In the data rows, 128 means zero.
Here are some numbered points:
[127 155 117 120 119 141 125 115] 0
[103 132  68  72 104  77  94 140] 1
[122 112  91 116 140 129 113 130] 2
[145 136 128  98 156 129 145 118] 3
[120 165 142 136 113 140  59 163] 4
[106 111 131  88 138 143 147  73] 5
[122 144 181 173 113 115 127 148] 6
[124 113 101  87 164 124 122  84] 7
[102 112 138 117 101 121 131 138] 8
[117 153 111 138 104 153 109 169] 9
[148 147 141 150 113 122  94 137] 10
[125  77 102 109 120 220 208 120] 11
[ 92 120 118 100 135 131 184 149] 12
[128 135 106 124 100 137  88 102] 13
[115 126 143 142 157 125  89 139] 14
[108 128 150 139 148 128 107 135] 15
[131 136 104 120  88 107  47  94] 16
[103 109 153 161 163 182 144  98] 17
[103  53 151  55  99 111 210  64] 18
[141 133 155 196 156 168  78 158] 19
[124 121 145 127  96 144 150 153] 20
[143 155 101 114  94  45 120 101] 21
[135  96 142 131 138 128 113 138] 22
[143  98 146 145 119 125 113 148] 23
[112 126 112 124 120 101 134  17] 24
[181 217 184 191  89 180  75 159] 25
[112 161 146 163 129 117 131 140] 26
[121 103 170 176 197 137  22 123] 27
[ 95 101 131 125 129 125 138 148] 28
[148 105  88 114 117 137 131 172] 29
[ 64 132 137 110 144 123 139  24] 30
[124 110 129 208 141  99  69 186] 31
[ 99 109 140 123 152 151 107 129] 32
New points follow, each followed by the numbers of its three nearest points above by angle, seen from the average point of the numbered points, nearest first.
[128 146 129 127  91 122 169 140] 20 12 8
[132 115  97 152 113 119  86 152] 31 29 9
[128 126 127 164  90  63 105 108] 21 16 10
[112  54 150  99 112  66 151  71] 18 24 5
[131 160 132 142 126 147 114 140] 25 9 4
[129 172 154  72 210 148 165 130] 3 12 7
[123 127 132 154 113  88 135 105] 21 24 26
[140 143 118 122 116  96 120  91] 21 24 16
[126 101 116 149 113 140 126 117] 11 23 29
[177  68  25   0 132 118 103 141] 2 1 29
[ 63  72 133 156 191 218 165  71] 17 32 11
[122 140 123 123 122 122  99 132] 4 16 1
[141 186 138 185 150 156 229 141] 26 12 20
[129 146 115 149 136  95 120  78] 24 21 30
[ 37 124  56 118  35  75 165 182] 8 1 28
[126 140 118 104 125  93 102 138] 1 21 16
[172 117 136 152 119 106  65  91] 16 10 13
[134 126 127 137 148 114 121 159] 31 29 14
[123 122 128 124 119 140 146 118] 11 18 12
[143  79 133  93 111  90 120  90] 18 24 7
[146 139 134 148 113 132 150 122] 20 26 6
